These are runs of 7 systems, one row a step. Runs of the same system follow the same rule from any start.
run 1, vig:
[[ -9 -15   0 -24   4 -35 -40  21 -18   5  -3  -6 -19 -24 -13   7  -1 -15
    3   4]
 [ -5   8  44  15  28 -12   8  30 -23   9  18  -8  16   0  15   4 -21 -11
   11 -10]
 [  0  45  10  22  10   3  35 -17  35   2  -1  -5   8  -7   0 -17  -1 -24
   -3   7]
 [ -1 -11 -19   8  -3  -4  -9 -21  20  14  -3 -10 -22 -24   9 -22  31 -22
  -15  25]
 [  0 -19  -9  18  11  12 -13   7 -39  28  20 -12 -14   8  22   8   6   4
    6  21]
 [  3  25 -10   6  15  17  11 -11  -5   1  26  10   1  31  -8  -4 -32  16
    9  23]
 [  1   6 -10 -11 -15  -4   2 -18  29 -22  -6  16 -12   9 -13 -44  -8  22
    6  20]
 [  4  -9  -6 -12 -33 -15 -13  10 -27  -1 -24  -3  -6   6   5 -24  19  12
   14  -2]]
run 2, kav:
[[ -4  31  25   3 -12 -52  43  21 -13 -37 -50  28  39 -34   8 -44  -1 -48
    2 -37]
 [ 13  33  16  13   0 -14  18   3 -53  40   5  -8  58 -15  29  -3  22 -86
  -30 -20]
 [  9 -11  10  45  29  41  13 -29   9  50  53 -23  21  -9  43  15  27 -45
  -42  15]
 [-10   4 -42  58  40  44  30 -35  39  18  20  -7 -52  -7  19   3   4   6
    1  52]
 [-13  10 -68   0  30   0  -5 -13 -10 -13  11  32 -59   8 -24 -12 -46  16
   17  61]
 [  1 -26 -19 -31  -2  -9 -20   5 -44 -37  23  50   7  37 -13 -42 -57  38
    9  22]
 [ 19  -4   6 -20 -56  12  16 -10 -22 -33 -15  29  47  49   5 -50  -4  46
    5 -23]
 [ 23   5 -24 -25 -81   8  -2 -27  -6   4 -45  -8  28  17  -1 -14  57   5
  -13 -31]]
run 3, zup, 8 rows:
[[ 20 -28 -70 -23 -50  17 -21 -57  -1   6  -6  18   8   1   0 -28  45 -18
  -47  15]
 [ -3 -82 -20  31  -6  35   0   7 -52   6   5   4  -7   5  48  25  25  34
   -3 -11]
 [ -3   7 -28  10   3  42  32  -2  -5 -31  -4  26   7  31 -19  61 -38  50
   16 -29]
 [ -7 -15 -24 -46 -32 -26  -9  -3  26 -63 -39  42   3 -15 -45   1 -20  20
   -5 -31]
 [ -9 -15  11   1 -24 -41  12  40 -43 -16 -58   4  12 -35  16   4  24 -22
   13 -47]
 [  6  35   1  11  -6   6  34  -2 -18  15 -11   0  56 -12   6  49  12 -57
  -26 -50]
 [  5 -21  -7   8  -9  17  20 -44  59 -16   5  14  32 -30   5   2  24 -34
  -53 -19]
 [-16 -34 -32  52  16  13  39 -13  19 -13 -27   8 -36 -42  31  -2  31  -9
   -3   7]]
run 4, gezes, 8 rows:
[[ 13  73  29   6 -37  -5  32  17 -28   0 -36 -16   9  58   6 -60  -2  45
   59   4]
 [ 31  53 -23 -62 -68  -8 -32 -37  -6  22 -10  -6  45  29 -36  -9  22 -30
  -28 -13]
 [  7 -34  53 -26 -23  -6 -51  32 -20  37   9 -49  29  -7   2  65  36  -4
   -8 -53]
 [-15  66  32  11  26  -4   7  41  10  18 -10 -43 -20   5 -30  75 -24  15
   49 -22]
 [-11  54  -1 -28  19 -36 -11 -15  79  -8  -9  -5 -17 -42 -62  14 -16 -46
  -11   5]
 [-21 -24  26  23  24 -45  -1  21  23   8 -22 -21 -20 -79  22  -7  40 -63
  -11  -8]
 [-10  45  12  68  58  -7  52  17 -29  32   6 -14  -8 -24  42 -11  -4 -58
   11  22]
 [ 11  37  17  28  33  19  21 -44  46  27  59  -6  15   8  14 -53  -7 -39
  -29  52]]
run 5, Sizim (8 x 20):
[[-11 -23   8  29  61   1  -1  -5  13   7  52   5 -16 -23  17 -12 -24 -25
  -16  40]
 [-13 -10   8  45  29   6  29  11   0 -10   4   1 -39   5  29 -43 -13  36
   34  36]
 [  3  56 -35  25   6  15  42 -26   3  -1  -5  17 -12  24   1 -43 -17   3
   15  40]
 [ 18  -3 -32  -9 -29  15   4 -43  -8  -7  13  27  18  26  11 -64   6   2
  -22  30]
 [ 19 -13 -22  -5 -61  24   8 -17 -28  -3 -24   4  17  38  16 -22  32  39
    4 -13]
 [ 17  16 -45 -27 -51  27  -6 -28 -11   6 -18   3  25  28 -24  42  16   9
  -14 -29]
 [  4 -43 -27 -47 -36   0 -46 -12   6  -8  -2   8  13  -8 -30  45  13   2
  -29 -31]
 [-12 -31   2 -26 -16 -25 -27  32  -8 -15 -33  -8  -9 -29 -20  59   9   7
    9 -49]]
run 6, gezes, 8 rows:
[[  5  41 -21   0  -6 -10  -4   5 -50  39 -10 -15   5   3   1  18  11 -39
    3   2]
 [  5  11  45 -12  23  -4 -22   5  11  20  48 -16  29   6 -11  14 -21 -20
  -14  -3]
 [ -4  19  39  15  -2  -1   8   6  52   9 -10 -40 -20  -6  -1  -4  20  20
   23  -1]
 [ -2  40 -32  -1  -4 -16  -6 -10   3  27 -21 -18 -31 -18 -15   2  20 -33
    6  23]
 [ -3  -6  22  -6  28 -24 -28  12 -17  24  32 -11   8 -20   5  -5  -7 -44
  -16  16]
 [ -2  21  53  27  21  -5  17  17  14  13  12 -26  -3   4  19 -29  -2   6
   22  12]
 [  8  51  -9   4 -15   1  10 -25  22  22 -10 -19 -10   9  -6 -34  20 -14
    5  27]
 [  9  -8   2 -13 -10  -9 -35  -9 -12  37  18 -23   2  -5   6  -9  27 -29
  -19  17]]
run 7, Sizim:
[[ -5   9 -21  -9  28   1 -27  11 -30  16  29   1 -22  15 -21  31 -36   9
   14  25]
 [ -7  -1  14 -22   7 -13 -13   2  34 -33  11  16 -11   7 -28 -26 -36  33
   13  11]
 [ -1  31   8   2 -20 -26  16  -3  29  -8 -38  -8 -10 -16  -4 -40  19 -12
   13   4]
 [ 11  25   4   2  -7 -12  -1  -1 -36  30   6  -9  25   2  15 -18  12 -43
  -12   6]
 [  9 -18  34   2   1  21  -8   4 -14  13  38  -9  31  29  15   5  -7  17
   -8  -8]
 [  1   3   6  12  -6  28   5 -14  46   5   3 -25 -16  11  -8  24  12  33
    9  -1]
 [ -5   8 -34  -8   0  -5 -24 -15  14  18  -2 -13 -37 -13 -20   7  13 -10
    1  29]
 [ -3  -7  -3 -24  -1 -25 -31  18 -34   0   4   7 -11   6 -11 -15 -17   7
   14  16]]
run 8, kav (8 x 20):
[[  6 -23 -30 -14 -30  11  14 -54  62 -41  -9  36  23 -16 -15 -24  13  -9
  -44 -11]
 [ -8 -28 -42  24 -18 -19  20  10 -43 -10 -56  15 -24 -33  33 -23  39 -17
    8  -3]
 [  3  -3 -39  -3   3  15   0   9 -74  14   5  17  29   7   0  68 -14 -26
  -16 -28]
 [  2 -48  -9   2   5  30   8 -34  39 -28  31  30  36 -13   1  22  -6  -7
  -50 -21]
 [-12 -11 -37  42  -1   2  54 -14  14 -33 -48  27 -22 -34  22 -21  20  -7
    2  -2]
 [ -2  18 -65  -2   5 -13   8  -1 -66   2 -17  33   3 -12  -5  21 -14 -45
  -11   2]
 [  6 -52 -11  -3  12  17  -5 -15 -29 -11  43  38  44   2  16   7 -20 -19
  -47  -9]
 [  2 -16 -22  42 -10  36  57 -28  13 -28 -15  29  14   3  31 -19  12  14
  -10 -11]]
run 9, surod (8 x 20):
[[ 14 -36 -11 -22 -72  11 -23 -28  38  -4 -33 -19  -9   6  -2 -22  61  39
   -7 -12]
 [ -3  11 -21 -26 -35 -14 -38  23 -34  32 -38 -36 -24  -3 -24  65  31   5
   23 -25]
 [ -3  17  46 -45  10 -22 -39  26  21  -1  25 -14  27   1 -48  57 -36  -1
    0 -35]
 [-10 -17  64  18  10   3  18   3  89 -18   1 -26   6 -31  -2  20  15  10
   -1 -32]
 [-16  28  -9  48  30  -2  32  -1  37  25 -23 -33 -37 -56  10  38  33 -47
    1   2]
 [-14   8  -1  19  72 -15  -8   9 -16  29  49   1  -6 -36   4  25 -30 -69
  -21  28]
 [ -6 -18  37  44  63  14  20   4   8  -1  63   8  -3   6  34 -40 -39   9
    1  42]
 [ -1  24 -33  42  12  17  40 -31  15  -1  -2  13 -40  12  22 -75   1  13
   17  65]]
run 10, vig, 8 rows:
[[  0  18 -47  43 -26   5  49 -21  -7  -7 -59   8 -40  -7  30 -61  39   9
   24  29]
 [ 19 -10 -64 -26 -30   3 -33 -24 -83  25  10  21  15  25   9 -24  11 -23
  -28  25]
 [ 19 -34  29  -8 -13  41 -11 -11 -16  -6  57  12  45  64  15 -19 -24  56
   -9   1]
 [ 10  36  -7 -12 -50  30  21 -23  46 -26 -37  -4  -2  46 -28  -2   4  73
   32 -16]
 [  4  -1 -28 -70 -57 -33 -57  -3   6  -7 -38  -4  -9  -3 -53  17  17   8
    0 -17]
 [ -2 -30  68 -32   0 -30 -47  53 -27   6  17 -24  27  -3  -7  40 -10   8
    9 -44]
 [ -5  59  62  16  23  -5  33  23  42   3  -3 -30  26  -8 -14  43 -16 -15
   16 -40]
 [-12  26   2   6  18 -26   3 -17  75   9 -14 -21 -22 -63 -20  12  26 -61
  -21   4]]
run 11, piro, 8 rows:
[[ -4   3   7  31  48  23  29 -13  16 -18  48  26   1  18  12 -32 -51  14
    0  36]
 [ 12   1 -47  19 -21  25  33 -53  15 -18  -4  32   1  10  17 -59  12   2
  -21  30]
 [ 13 -38 -43  -9 -44  11 -11 -10 -67  -6 -10  26  14  27  22 -28  17  22
   -7   0]
 [ 11  -7  17 -17 -30  18  -4  16 -40 -15   5   9  27  58  -1  -1 -24  65
   25 -21]
 [  8  23  12 -11 -44  23  21 -14  47 -29 -31  -5  11  32 -23   7   5  61
   20 -32]
 [ -2  -1 -27 -17 -48  -8   2  -2  19 -19 -67  -4 -12 -20 -23  40  36  11
    9 -46]
 [-15  -8   4 -28  -2 -37 -23  43 -22 -17 -30   1   1 -30 -29  65 -12 -11
   11 -49]
 [-18  11  49  -5  41 -28   7  30  39 -25   9   4  15 -35 -26  38 -39 -23
    1 -33]]
run 12, piro (8 x 20):
[[  5  28  42   3  -6  -8 -27  22 -22  46  16 -54 -38  43  15 -56   9  42
   53  53]
 [ 20  87  13 -17 -38  -4 -14 -17  23  47 -10 -54 -20  43 -18 -46  27  13
   35  38]
 [ 12  20   7 -36 -51 -23 -61  -6  16  54 -18 -68 -36   5 -18 -18  62   3
   15  20]
 [ -4  32  42 -13  -3 -37 -50  46 -19  59 -11 -76 -45   1  -9  12  27   7
   49  16]
 [  0  83  46 -18  17 -33 -33  17  39  51  11 -69 -30  -1 -38   3   2 -22
   31  29]
 [ -4  35  27  -5  12 -37 -41  -5  60  56   8 -68 -47 -40 -15 -20  41 -49
    1  42]
 [ -8  28  18  14  36 -40 -38  22 -20  75  15 -61 -47 -34  16 -17  30 -62
   11  55]
 [  5  50  31   1  46 -21 -42   4 -12  78  64 -51 -22   9   3 -31 -10 -49
    3  71]]
run 13, zup, 8 rows:
[[  0  69  29   2   2 -32   7  38 -39  25 -19 -28  -5  17  -1 -23  -9  -8
   46   9]
 [ 22  40  16 -38 -19  -8 -36 -21   3  41  34 -21  36  22 -22  -9   3 -36
  -25  10]
 [ 11 -33  46   7 -13  16 -24 -12  33  29  32 -42   1   8  25 -26  39  18
  -10  13]
 [ -4  18  -3  30  12  30   1  -3  27  35   7 -48 -52  15   2  28  16  37
   32  26]
 [-11  -1 -11 -28  27  -6 -48   2  23   7  32  -9 -37   0 -45  36 -33  15
    7  26]
 [-12 -14  58 -11  29 -34 -25  37   6 -10  20 -12 -14  -7  -6 -20 -30  18
   26   9]
 [  1  69  40   2   7 -22   9  21   5  17  -5 -29  -1  14 -10 -24 -11  -7
   33  11]
 [ 13  35  10 -26 -12 -16 -34 -18  18  37  21 -27   4   5 -18 -24  14 -34
  -13  27]]
run 14, surod:
[[  7 -62  49 -18  -2  -6 -58   2   6  14  55 -22  -9  18  17 -61   5  36
   -3  40]
 [  2  40  13  11 -25   4  -2   7  14  27 -27 -52 -56  36   1 -34  27  60
   62  36]
 [  8  48 -17 -61 -27 -43 -58 -17  24  23  -8 -22 -26  -1 -54 -25   9 -25
    1  34]
 [  1 -47  69 -32 -10 -35 -70  32   5  23  22 -45  -4 -12   2 -13  23  12
    5  -2]
 [  0  55  64  14  -1  -3  -1  24  37  38  -6 -72 -23  15  -6   7  19  28
   47   2]
 [  1  46  14 -20   7 -18 -32 -24  79  35  18 -43 -21 -25 -40   2  16 -43
  -14  28]
 [-12 -43  46  11  39 -18 -48  19  24  41  39 -52 -42 -40  16   8  24 -16
   -1  29]
 [-14  46  42  35  55  -9  -1  27  19  40  27 -51 -52   2   4  -5 -18   8
   44  49]]

Name the system that made each run.
run 15 (2 x 20):
[[ -1 -21 -10  -5  -4 -10   8 -27  38 -36   0  31   4 -20  -2 -48  -4 -11
  -23  13]
 [ -1 -35 -14  21 -24   4  11  10 -39   1 -30  -2  -7  -6  34  -9  35  11
    9 -12]]

vig
run 16 (2 x 20):
[[-15 -15  78  16  17 -29 -19  57   5  21  -5 -55 -22 -24  16  23  17  13
   38 -20]
 [ -6  92  16  20  33  -9  25   3  30  33  -3 -35  -7 -15 -23  33  -7 -46
   13   3]]

piro
run 17, 2 rows:
[[-11 -44   4  13  25  11  12  12  -5 -33  13  27  11 -11   8  32 -26  16
   -6 -24]
 [ -9  23  -9   9   0  -9  41   3  15 -44 -34  30   2  -8 -12  -7 -23  10
   15 -17]]

zup
run 18, 2 rows:
[[ -9   2  31  -1   2 -30  -4  25   2 -19 -11  -2 -32   9   2 -70 -16  40
   45  30]
 [ 13  43 -20 -23 -44 -29   6  -8 -32  -5 -38  14  15  16  -4 -64  10 -15
    8   7]]

gezes
run 19, 2 rows:
[[-18   9  22  18 -22 -53  23  36   7 -23 -84 -12 -35 -41  14 -45  36   2
   46 -17]
 [  8  77  -3  11  21 -20  29   7 -56  33   6   6  44  -3   6   3 -17 -85
  -12  -4]]

Sizim
run 20 (2 x 20):
[[  7 -16 -61 -14 -27  33   3 -55  39 -32   4  36 -15  24 -21 -23  -6  40
  -15  27]
 [  6 -17 -67 -22 -63  -8  -7 -20 -18 -22 -60  22 -22   1  -8 -28  34  20
    3  -1]]

Sizim
run 21 (2 x 20):
[[ -6 -23 -46 -37  13 -19 -50 -21   6   2  24  20 -12 -28 -32  13 -11 -41
  -38  24]
 [-17 -44  35  22  44 -23  -7  32 -21 -11  25   6 -21 -16  28 -37 -22   7
   15  25]]

piro
run 22:
[[-11 -46   1 -27  -2  -4  -5  15   0 -67   0  48  16   7 -23  13 -50  50
    4 -31]
 [ -8   4  -2  14 -30 -10  54   8  13 -54 -72  27  10 -15   4  -5  11  20
   18 -49]]

surod
run 23, 2 rows:
[[  1  30 -18 -40  -7 -30 -47  -9   4  15  12  -6 -39  19 -35 -50 -16   7
   19  59]
 [  3  10  39 -13 -21 -38 -23  11   9  12 -10 -28 -20   4   7 -81  21   9
   26  32]]

piro
run 24, 2 rows:
[[  5 -27 -43 -14 -10  24 -22 -38  21   0  21  11  -6   3 -14  10   7   5
  -30  18]
 [ -8 -43 -10   2   0  12 -15  13 -13 -14   5   5 -24  11   1  18 -10  50
   19  -1]]

vig
run 25 (2 x 20):
[[ 12  12 -12  47   4  24  32 -33  -9  31  14  -8   2   6  47 -55  31 -25
  -15  40]
 [ 16 -12 -28  22 -12  47   8 -22 -47  24  28   5   3  52  31 -20   5  34
    2  30]]

Sizim
run 26, 2 rows:
[[-13  11  43  -6   6  -4   9  17  75 -22 -17 -21   8 -29 -35  73  -4   8
    7 -58]
 [-21  -4   4   9  43 -35 -19   9  38  22   0 -26 -34 -79  -7  33  19 -72
  -18   6]]

Sizim
run 27:
[[-21 -18  24  18  36   8  -8  12  63   3  11 -31 -40 -32 -15  64   0  16
   12  -7]
 [-27  19  17   9  55 -31   0  22  48 -12   3  -6 -41 -43 -29  25 -35 -16
   18  12]]

zup
run 28, 2 rows:
[[  2 -16 -24  -1 -19   6 -33  11 -48  35  -3 -26 -32  16   9  15  25  23
   20  17]
 [  6  28   8 -22  12   7 -20   5 -21  11  40   2  14  42 -25  12 -48  17
   10  13]]

vig
run 29:
[[ 24  43  17   7 -26  -2   9 -23 -21  41  11 -22  19  31  30 -85  29 -23
   -1  38]
 [ 31  13  21  -2 -37  41 -10 -20 -26  44  38 -27  33  71  22 -26  19  32
    0  13]]

Sizim
run 30 (2 x 20):
[[ -3  11 -33 -44  -9 -22 -23 -17  24 -28  -5  31  -9  -5 -47 -10 -29  -4
  -10  10]
 [-10 -35  27  -3  -4 -33  -2  20   1 -29 -17  11  -1 -27  12 -40   5   1
    5  -9]]

piro
run 31:
[[  7 -75  -1  44 -12  39  18  -7 -38   7  12   3  13   9  67 -16  39  22
  -14  -5]
 [ 14  25 -63  11 -20  60  29 -32 -28   8   0  14  11  50  -5  42  -9  29
    0  -3]]

vig
run 32 (2 x 20):
[[-12 -36 -16  19  51  26  -4   8 -15  -7  45  18 -16   6   2  41 -45  22
    1  15]
 [ -6   9 -16   2  10   9  33 -20  35 -53   1  45   1  12 -19 -22 -47  29
    4   7]]

kav
run 33, 2 rows:
[[ -3  58  39  45  34 -16  33  26 -29  38   5 -30  -8   3  33 -39  -4 -30
   32  29]
 [ 20  62  19  -3  -3   2   3 -38  34  38  35 -21  19  20  -3 -59   7 -37
  -16  40]]

gezes
